Each path below is one point turned by a fixed rotation once a step. After each direction that follows a path, write how fast that rotation turns it, in degrees each step (0 if it stays still).
Each turn is a multiple of 5 degrees from 10 to 175, or 0.
Each row of a path follows its step; steps can be skipped.
Rotation 1:
step 0: [  1 -19 -12   5   2  -2   2 -14   8  -2   5  -8   6  19  -5   7   3 -19
  -1  -9  -6 -19 -11   2  -4  -9   3   7  -2   9  -1  -2   5   9 -16  -3
   7  -4   8   9   8  -4   8  -6  15   1  -6   5   2  -1   1 -15   7  -5]
step 1: [  0   1   1   5  -4  -8  18   2   8 -13  -5  -3  -4  11   9  11   0   2
  -8  16  -3   8 -10   7  18   6   7  -5  -5  -9  10  -5   5   6   7   1
 -10   3  -8  -6  -3 -18   4 -11  -3  -3 -14   1   5 -17  16  -8   6  -4]
step 2: [ -1  -3   7   7   1  11  -2   1   7  26  -7   2  -6  -1  15   2  -1  -4
  -1   1  -3  -2   4  16  10  -9  -1   9  10  -6   0  -1  13 -12   0  -5
  -1   3  -4  17   6 -13  -4   9   2  -1  -8  -9  -1  -4 -19  -4  13 -14]
step 3: [ -8 -17  -2   4   2   4   8  -6  -1  -9   1   2   4  -7  -3   3   0 -10
   1  -2   3   7  -4   4   6  -5   6 -11  17  17  11   3  -2  11   0  14
   8 -13   6   7  18  -6  16  -4  -6   7   4   8  -2 -19 -15   8   2  -4]
step 4: [ -7   0   3   1   2 -10  12   0  -8  -4  -3   6  -1  23   4   4   3  19
  -3   1   0   9   8   7  11   1  -7  -3  -1   2  11   1   2 -14  15   0
  19   3   4   3   3   4  -1   5 -16   3  14   2   4  -1  11 -10  16 -13]
step 5: [  5  -2 -11  14 -10   3  -7  -4  -1   2   6   8 -25  -5 -11   8 -10  10
   7  -7   3   0 -12  -2  -3 -19  -6   6  10  -3  -4   0  -7  -6   1   5
  13   0   0   3   0 -16  -1  18   4   2   4 -20   2  -9  -4  -4   4   1]
step 6: [  9   5  -3 -13  -9  -2   0 -10  -1   8   9   8  10  -2  -9 -13   8   3
  -5   0  -5   2  -7 -12   1   6  12  -7   8   4  12  -5 -15  -3  20   2
   7 -10   5  -6   3   6   3  -5 -14  -6 -13 -10  -1 -22 -10  -4   6   2]
step 7: [  3  10  -6  -4  18 -14 -12 -15   6  -8 -12   7  -7  11   2  -3   8   8
  -2   1 -13  -8   2   3  -1   5   8 -10   4   8   0  18   4  -5  11  -5
   4   3 -16   9  -2   3 -15  14   0   5  12  -6   5   5  -9  -1   6   8]
step 8: [ 12   1 -15  -8  -6   7  -4   6 -18   6   6   4 -26   3 -11   1 -15  -3
  11  -8  -7   1  -4   7  -5  -1   4 -21  -8  -3   6   6   4   6   0   3
   6  10  -1   7   7  -1   5  -9   0  -5  -4   1   1  -1  -5  -6  -9  19]
step 9: [  0  -7   4 -15  -1   0 -13  -8 -12   2  14 -11  18  11   2   7  -5  -1
   0 -12 -14 -16   1  -8   2 -11  19   4  -2   1  13  -5   9  -5   8 -15
  -7   0  -5  -4  -1   4   6   2  -7   0  -3  -7  10  -5  14  -3   4   7]
step 10: [  1  -7   6   2   9 -11   0  -4  12  -7  -8 -10 -13  -3   8  17  -7   7
   7  10 -13  12  -8  -8   8   7   2   0  -4   6   4   7   5  -7  -4  -4
 -13  15 -17  -8   9   7   4   9   2  -3  -5 -16  -9  -5  -6   3 -13  12]
step 11: [ -1   0   7  -8   0  -1   4   1 -10   6   5   6  -5  -1  11   8   4 -10
   8 -12  -8   5  10  20  -3   1  10   0   3  -2   0  -7 -13  -3  -7 -19
  -4   9  16  11   8   6   3  -2  -5 -15  -6   1   0   2 -18 -10 -19  -2]
Speeds:
[ 0 -1 -1 -5 -1 -1  1  2 -1 -2  2 -1  4  4  3  0  1 -1  3  0  2  0  1  3
 -2  1  0  1  3 -4  4  0 -5  3  6  0 -1 -1  3 -2  1 -2  0  1  2  3 -3  2
  3 -2  1  3 -1  3]	135
[-1  3  4 -2 -4 -4 -1  0  1  2 -1 -1  2 -5  1  1  4  2  1 -4 -4 -3  4  2
  3  2  0 -1  0 -1 -1  0  3 -1  0  1  3  0  3  1 -1  0 -4  1 -3  3 -1  1
  3 -3  5 -2 -1  0]	145
[ 0  1 -1  2  4 -2  1 -1  0 -4 -3  0 -1  1  0 -1  2  4  3  4 -3  3 -2  2
  3  3  1 -2  2 -5  1  1 -1 -6 -1  1 -2 -1 -1 -2  4  0 -3 -1  2  0  1  0
  3  5  5 -1 -2 -2]	120
[ 0 -3  2  3 -1  1  1  0  0 -3 -2 -1  0 -2  1  2  0 -5 -2 -1 -1  2  1  5
  1  2 -2  5  1  1  5 -2  0 -4  1  3 -3 -1  1  5 -3  0  3  1  1 -3  1  1
 -2 -1  2 -1  0 -1]	35
